In the data rows, the value 500 means zero.
Here is a table of points, one per row:
[575 504 585 604 446 553 754 441 373 674 333 356 373 419 538 458 788 540 332 515 294 656 505 534
 425 459 571 494 509 725 567 720 369 341 590 726 533 591 661 427 683 424 481 505 465 579 640 385
 470 394 636 611 413 404 664 565 688]
[528 636 192 564 809 649 530 536 541 568 373 654 466 418 729 439 679 481 585 284 589 403 644 471
 445 682 588 407 414 499 546 682 446 570 599 574 407 479 477 807 338 499 637 522 710 440 530 438
 449 615 324 542 473 505 418 525 384]
[491 438 336 612 470 659 485 467 611 663 446 537 662 422 458 307 259 545 629 469 495 618 402 559
 527 502 732 576 473 774 473 588 556 617 334 651 670 303 294 444 579 453 315 610 547 454 632 479
 590 496 583 538 444 701 462 654 472]
[458 486 618 371 689 325 541 557 507 521 551 545 684 410 444 670 385 658 530 615 455 645 483 563
 598 685 440 420 549 566 509 581 451 823 464 639 589 510 637 510 552 418 861 387 482 407 352 462
 364 684 502 586 332 627 653 510 615]
[396 634 509 610 310 406 266 698 385 396 584 413 557 325 320 434 467 340 476 516 503 346 625 491
 361 434 603 323 435 481 582 281 278 494 288 496 421 454 519 580 533 470 509 439 560 297 481 372
 307 442 684 367 424 393 489 570 648]
[448 535 307 484 316 329 387 723 615 549 498 395 597 243 659 312 480 557 652 569 448 600 533 688
 474 604 350 752 608 477 276 515 716 307 507 516 286 432 710 449 558 438 423 470 506 494 448 452
 558 353 374 511 406 520 646 376 367]
[412 579 498 476 585 576 266 208 622 399 627 565 744 345 388 478 544 413 568 474 518 408 588 529
 584 329 649 553 486 432 565 488 475 488 697 428 531 691 548 486 634 455 620 507 481 629 606 546
 598 396 272 666 363 518 470 670 818]
[495 533 612 559 494 560 436 540 732 677 575 526 559 523 338 366 621 668 475 558 441 373 602 361
 594 490 603 321 414 504 358 622 583 391 579 355 621 416 540 485 534 663 618 377 457 770 509 668
 241 611 560 548 600 486 548 370 258]
[471 366 338 468 292 504 377 599 226 428 593 468 368 623 465 542 518 499 532 445 484 258 541 539
 385 594 573 414 475 799 718 493 612 624 468 462 250 553 620 388 530 510 629 555 423 738 540 616
 627 648 411 446 638 609 564 408 571]
[676 375 620 414 641 688 319 506 547 426 480 608 511 602 491 256 582 539 701 483 548 660 348 551
 440 457 370 420 416 560 549 376 254 540 450 610 529 778 607 466 474 506 303 382 541 604 477 555
 407 584 496 176 466 514 513 451 357]
[567 397 429 371 314 625 586 305 464 336 585 294 603 476 713 414 475 464 492 566 501 646 583 570
 548 563 459 311 589 528 652 481 454 515 330 183 745 614 762 644 270 594 415 494 624 576 440 565
 473 563 522 716 561 426 554 524 366]
[501 526 554 365 616 601 556 206 395 676 648 589 221 494 510 384 408 729 514 365 543 446 507 424
 417 735 526 584 554 400 518 273 481 528 336 510 467 318 544 559 553 272 525 568 230 553 507 421
 537 401 533 617 352 204 574 547 430]
[422 426 285 512 527 631 593 350 361 422 640 492 689 460 444 698 474 528 408 573 579 625 578 433
 586 615 514 454 226 478 477 585 432 443 440 586 438 517 336 259 525 494 500 397 489 279 581 427
 431 423 346 392 543 333 721 341 325]
[609 610 481 501 415 593 394 644 669 371 405 518 541 724 514 529 451 627 197 443 393 567 371 579
 412 584 503 378 345 333 560 478 630 403 303 573 584 675 408 453 644 494 573 697 455 352 453 463
 473 595 351 695 396 440 351 388 612]
[673 614 428 569 516 577 463 559 315 388 383 365 478 558 550 487 457 453 554 743 310 381 571 511
 560 361 461 810 584 673 635 422 532 691 517 461 536 434 504 559 605 591 694 308 314 383 476 482
 444 300 507 405 559 392 271 367 464]
[375 235 335 527 586 416 530 425 423 577 477 546 465 336 544 522 650 640 648 514 378 415 161 575
 470 526 496 601 408 302 453 659 481 353 315 393 650 591 380 688 296 596 478 469 315 408 461 707
 454 460 566 447 485 402 454 375 803]
[329 511 621 595 483 551 519 474 435 436 677 302 630 500 631 516 463 779 357 295 493 453 370 524
 536 261 523 679 582 500 437 625 550 628 517 750 554 481 531 566 417 514 582 658 512 466 439 562
 400 475 478 268 725 344 573 830 407]
[504 497 489 377 561 460 445 452 359 264 268 468 570 486 550 523 598 461 486 560 695 292 392 374
 371 523 455 612 623 644 481 391 598 537 606 413 561 244 499 222 474 506 357 735 555 466 641 691
 309 672 530 434 281 442 582 421 671]
[271 618 669 345 378 481 420 453 528 418 439 612 354 565 565 638 536 444 659 603 537 721 350 435
 396 639 509 537 447 724 578 342 579 304 397 680 614 457 321 652 419 321 736 472 666 678 547 559
 465 221 561 550 623 546 606 485 419]
[672 590 600 399 593 348 704 462 669 420 588 413 567 302 530 521 596 408 528 546 385 415 364 578
 593 375 482 305 308 721 307 442 679 369 427 489 288 443 637 373 342 204 564 705 385 396 492 549
 639 428 623 442 689 585 409 557 418]
[336 491 533 234 355 550 537 588 401 814 485 925 350 605 479 407 457 445 353 626 510 562 592 551
 679 311 428 502 331 474 509 467 615 586 615 474 525 475 759 522 440 577 481 624 523 311 658 515
 506 422 325 342 498 462 519 506 610]
[621 615 582 356 426 440 554 482 617 461 503 495 650 711 453 401 473 362 510 486 698  76 337 529
 559 413 399 523 623 483 628 756 364 433 420 624 357 511 482 592 448 619 499 292 410 365 623 474
 575 518 499 694 382 536 619 459 316]
[513 507 579 384 656 522 409 630 424 722 522 426 596 485 621 485 397 387 505 482 386 513 583 414
 574 354 531 558 540 547 327 516 540 523 567 687 409 694 222 362 306 513 486 598 654 647 474 375
 633 641 662 713 570 198 459 302 593]
[404 391 241 437 463 466 637 335 830 514 454 481 479 424 388 535 552 571 478 386 609 547 679 478
 557 473 370 481 719 563 464 312 342 462 477 716 439 410 691 441 450 629 606 720 453 481 492 360
 499 356 599 413 678 575 336 193 508]
[506 524 549 639 433 467 512 585 445 289 639 590 568 672 366 581 614 600 488 351 434 409 602 381
 598 469 377 452 515 594 482 573 603 651 550 355 507 511 510 648 393 236 184 462 515 576 430 337
 379 319 537 423 353 602 420 255 602]
[754 454 349 263 513 425 661 495 413 472 444 831 796 451 607 550 543 633 336 509 316 470 607 538
 213 341 623 668 492 429 420 317 430 455 501 470 341 385 463 484 602 498 483 440 608 607 293 557
 525 330 698 489 588 620 593 626 436]
[407 676 431 524 291 523 440 434 506 337 421 703 365 488 373 570 671 451 658 596 353 453 631 531
 370 494 269 408 651 611 330 598 356 615 429 478 659 472 433 456 499 515 390 537 371 497 298 549
 683 661 517 494 502 399 474 706 480]
[486 522 536 359 369 495 582 578 519 457 334 250 478 494 470 428 403 574 666 369 346 401 476 528
 649 667 353 486 289 285 509 488 190 633 700 456 514 462 373 440 630 402 529 676 633 614 571 621
 473 365 475 580 634 486 515 566 512]
[471 450 395 493 459 678 592 552 755 408 533 476 362 592 331 458 544 103 443 462 308 541 467 678
 690 662 672 755 623 339 552 455 647 513 654 521 491 598 376 506 414 401 524 427 415 542 462 468
 302 758 615 387 480 536 578 670 526]
[509 499 501 697 576 459 427 549 614 651 535 491 745 694 630 609 560 388 497 591 621 558 578 490
 431 591 291 560 375 550 499 369 489 589 511 524 412 413 520 735 630 552 247 502 341 503 711 602
 445 745 538 657 696 430 528 635 692]
[345 463 374 525 740 426 615 507 449 629 545 365 312 544 603 387 499 369 419 590 544 488 609 229
 511 354 403 520 515 483 429 226 420 422 423 701 554 480 498 380 470 414 421 418 461 432 118 663
 465 437 263 624 492 825 545 528 468]
[393 574 326 406 496 407 414 589 479 455 296 418 472 605 504 535 557 526 478 232 507 608 426 392
 402 488 540 223 600 426 411 365 640 660 666 365 545 637 535 420 465 628 434 226 318 329 606 516
 586 374 632 443 395 483 545 596 384]
[404 488 623 756 570 497 663 550 418 531 410 576 577 765 586 669 316 493 769 612 422 439 473 426
 416 591 800 643 600 461 267 458 316 407 488 417 525 723 735 524 466 503 592 845 546 478 490 487
 477 387 457 507 431 506 537 497 390]
[522 440 644 564 480 571 509 452 608 499 312 553 456 315 401 550 365 442 539 599 420 439 459 190
 384 593 462 467 630 118 682 645 733 602 305 568 507 559 687 566 487 419 330 370 651 529 625 551
 555 486 436 513 821 565 531 441 504]
[458 667 411 528 368 396 523 500 599 627 725 489 576 547 641 463 292 508 564 505 518 728 335 225
 370 442 478 458 583 536 818 692 408 396 709 372 428 558 523 395 592 435 497 562 538 444 320 616
 451 558 621 373 443 377 376 488 521]
[436 533 446 589 402 641 521 485 522 455 534 528 370 385 405 636 459 548 204 567 668 425 117 418
 616 564 506 686 330 687 298 430 438 535 591 383 476 589 550 587 667 595 415 361 689 531 364 367
 611 574 568 651 479 510 348 492 474]
[397 486 650 408 681 484 358 500 741 495 564 425 417 553 512 700 535 612 477 482 145 473 515 595
 610 499 537 474 595 547 622 455 355 442 375 325 287 328 440 495 519 648 314 352 656 448 637 562
 723 623 333 369 373 533 470 466 461]
[675 495 537 494 379 520 463 430 486 563 435 360 400 726 400 482 602 752 543 758 772 514 652 572
 638 544 757 538 580 418 391 577 484 513 501 511 460 491 407 491 416 334 536 321 676 357 472 591
 553 567 510 469 578 530 438 514 759]
[432 667 379 659 659 437 570 534 476 567 470 570 366 562 489 613 280 541 464 357 610 401 416 931
 529 380 464 388 481 468 649 507 564 421 471 355 633 458 492 205 389 497 409 354 620 612 431 346
 355 435 492 618 658 428 557 560 572]
[580 591 459 478 657 305 295 590 273 657 624 472 482 474 291 604 748 473 407 569 608 532 473 586
 596 598 503 628 650 468 641 611 514 506 465 482 640 731 413 480 566 531 369 773 512 490 556 455
 536 387 506 552 566 625 391 662 246]
[490 545 597 625 406 619 492 320 387 546 399 590 495 431 747 470 565 678 611 656 502 493 405 376
 743 405 419 312 580 338 551 392 617 350 612 433 357 481 263 522 523 678 543 618 437 489 456 150
 431 693 521 555 563 764 610 540 483]
[634 651 769 533 465 759 461 566 410 582 541 442 488 411 435 471 549 351 455 218 565 649 622 477
 373 531 376 654 509 498 438 589 486 536 306 151 418 502 405 409 476 646 643 504 434 334 448 590
 585 536 497 446 546 731 571 373 576]
[464 522 426 573 470 266 475 392 275 345 555 542 441 638 469 441 491 416 529 318 453 653 490 377
 572 466 454 580 363 299 339 499 439 479 292 505 432 379 664 404 479 522 650 297 571 730 698 479
 539 718 539 474 459 542 280 556 421]
[494 427 611 439 346 631 724 594 573 595 675 479 345 234 665 746 532 566 708 498 638 424 674 531
 416 420 528 496 414 372 460 337 591 617 526 680 492 581 468 402 465 518 494 439 475 564 547 635
 377 447 520 555 210 568 306 523 302]
[704 412 547 487 533 555 564 566 423 593 472 420 759 555 207 493 394 373 543 448 477 450 506 449
 466 627 246 347 537 575 458 446 671 274 567 499 557 389 459 643 432 639 593 427 522 629 435 376
 582 514 281 339 391 375 429 675 613]
[467 230 622 747 465 375 516 505 644 509 565 475 500 582 474 334 645 344 326 716 545 614 350 596
 305 428 529 450 493 388 572 509 429 785 622 383 435 376 314 423 334 513 639 524 557 563 533 360
 580 329 370 589 435 422 487 534 435]
[625 202 583 459 454 369 260 466 676 580 446 428 397 533 704 608 553 362 581 334 581 415 656 503
 571 484 619 561 311 462 557 686 665 394 555 547 754 327 555 558 692 582 577 519 572 406 228 300
 608 499 613 430 527 437 600 503 451]
[487 368 527 486 675 728 428 811 412 318 583 563 345 471 491 555 356 514 440 608 570 624 485 497
 500 365 498 389 657 329 519 694 365 311 683 572 663 207 551 590 516 407 504 577 343 546 681 549
 654 503 632 589 473 573 451 457 548]
[378 599 627 350 597 341 642 439 412 447 423 322 487 435 339 430 411 502 465 594 638 550 638 632
 257 490 642 590 307 493 593 535 546 461 709 526 494 521 456 570 506 514 294 464 249 513 383 312
 619 669 443 404 543 619 378 339 455]
[551 491 705 647 578 400 548 449 354 259 416 657 477 423 495 329 443 333 427 390 560 623 515 598
 711 675 574 301 606 555 472 483 602 544 499 601 314 499 507 561 663 713 389 486 484 480 352 837
 463 326 494 494 471 364 436 424 551]
[682 409 436 637 498 217 534 423 582 511 469 495 310 463 539 464 262 509 296 458 586 498 611 494
 469 361 443 451 557 588 372 468 485 419 548 324 602 768 212 670 607 399 605 530 546 485 855 499
 495 563 448 356 497 490 652 480 518]
There is one direction along which these points spread out most. Take the direction at right angles to it along which they spread out most. Go by this last direction. How many in every 100 of the points above lie lower along it than each point below? Round to a whole number. More than half of the points above lie lower than the first one.
[621 615 582 356 426 440 554 482 617 461 503 495 650 711 453 401 473 362 510 486 698  76 337 529
 559 413 399 523 623 483 628 756 364 433 420 624 357 511 482 592 448 619 499 292 410 365 623 474
 575 518 499 694 382 536 619 459 316] 43
[432 667 379 659 659 437 570 534 476 567 470 570 366 562 489 613 280 541 464 357 610 401 416 931
 529 380 464 388 481 468 649 507 564 421 471 355 633 458 492 205 389 497 409 354 620 612 431 346
 355 435 492 618 658 428 557 560 572] 67
[494 427 611 439 346 631 724 594 573 595 675 479 345 234 665 746 532 566 708 498 638 424 674 531
 416 420 528 496 414 372 460 337 591 617 526 680 492 581 468 402 465 518 494 439 475 564 547 635
 377 447 520 555 210 568 306 523 302] 35
[676 375 620 414 641 688 319 506 547 426 480 608 511 602 491 256 582 539 701 483 548 660 348 551
 440 457 370 420 416 560 549 376 254 540 450 610 529 778 607 466 474 506 303 382 541 604 477 555
 407 584 496 176 466 514 513 451 357] 27
[495 533 612 559 494 560 436 540 732 677 575 526 559 523 338 366 621 668 475 558 441 373 602 361
 594 490 603 321 414 504 358 622 583 391 579 355 621 416 540 485 534 663 618 377 457 770 509 668
 241 611 560 548 600 486 548 370 258] 63
[522 440 644 564 480 571 509 452 608 499 312 553 456 315 401 550 365 442 539 599 420 439 459 190
 384 593 462 467 630 118 682 645 733 602 305 568 507 559 687 566 487 419 330 370 651 529 625 551
 555 486 436 513 821 565 531 441 504] 53
[491 438 336 612 470 659 485 467 611 663 446 537 662 422 458 307 259 545 629 469 495 618 402 559
 527 502 732 576 473 774 473 588 556 617 334 651 670 303 294 444 579 453 315 610 547 454 632 479
 590 496 583 538 444 701 462 654 472] 92
[378 599 627 350 597 341 642 439 412 447 423 322 487 435 339 430 411 502 465 594 638 550 638 632
 257 490 642 590 307 493 593 535 546 461 709 526 494 521 456 570 506 514 294 464 249 513 383 312
 619 669 443 404 543 619 378 339 455] 33
[528 636 192 564 809 649 530 536 541 568 373 654 466 418 729 439 679 481 585 284 589 403 644 471
 445 682 588 407 414 499 546 682 446 570 599 574 407 479 477 807 338 499 637 522 710 440 530 438
 449 615 324 542 473 505 418 525 384] 88
[490 545 597 625 406 619 492 320 387 546 399 590 495 431 747 470 565 678 611 656 502 493 405 376
 743 405 419 312 580 338 551 392 617 350 612 433 357 481 263 522 523 678 543 618 437 489 456 150
 431 693 521 555 563 764 610 540 483] 96
[486 522 536 359 369 495 582 578 519 457 334 250 478 494 470 428 403 574 666 369 346 401 476 528
 649 667 353 486 289 285 509 488 190 633 700 456 514 462 373 440 630 402 529 676 633 614 571 621
 473 365 475 580 634 486 515 566 512] 59
[393 574 326 406 496 407 414 589 479 455 296 418 472 605 504 535 557 526 478 232 507 608 426 392
 402 488 540 223 600 426 411 365 640 660 666 365 545 637 535 420 465 628 434 226 318 329 606 516
 586 374 632 443 395 483 545 596 384] 12
[567 397 429 371 314 625 586 305 464 336 585 294 603 476 713 414 475 464 492 566 501 646 583 570
 548 563 459 311 589 528 652 481 454 515 330 183 745 614 762 644 270 594 415 494 624 576 440 565
 473 563 522 716 561 426 554 524 366] 37
[336 491 533 234 355 550 537 588 401 814 485 925 350 605 479 407 457 445 353 626 510 562 592 551
 679 311 428 502 331 474 509 467 615 586 615 474 525 475 759 522 440 577 481 624 523 311 658 515
 506 422 325 342 498 462 519 506 610] 41
[396 634 509 610 310 406 266 698 385 396 584 413 557 325 320 434 467 340 476 516 503 346 625 491
 361 434 603 323 435 481 582 281 278 494 288 496 421 454 519 580 533 470 509 439 560 297 481 372
 307 442 684 367 424 393 489 570 648] 0
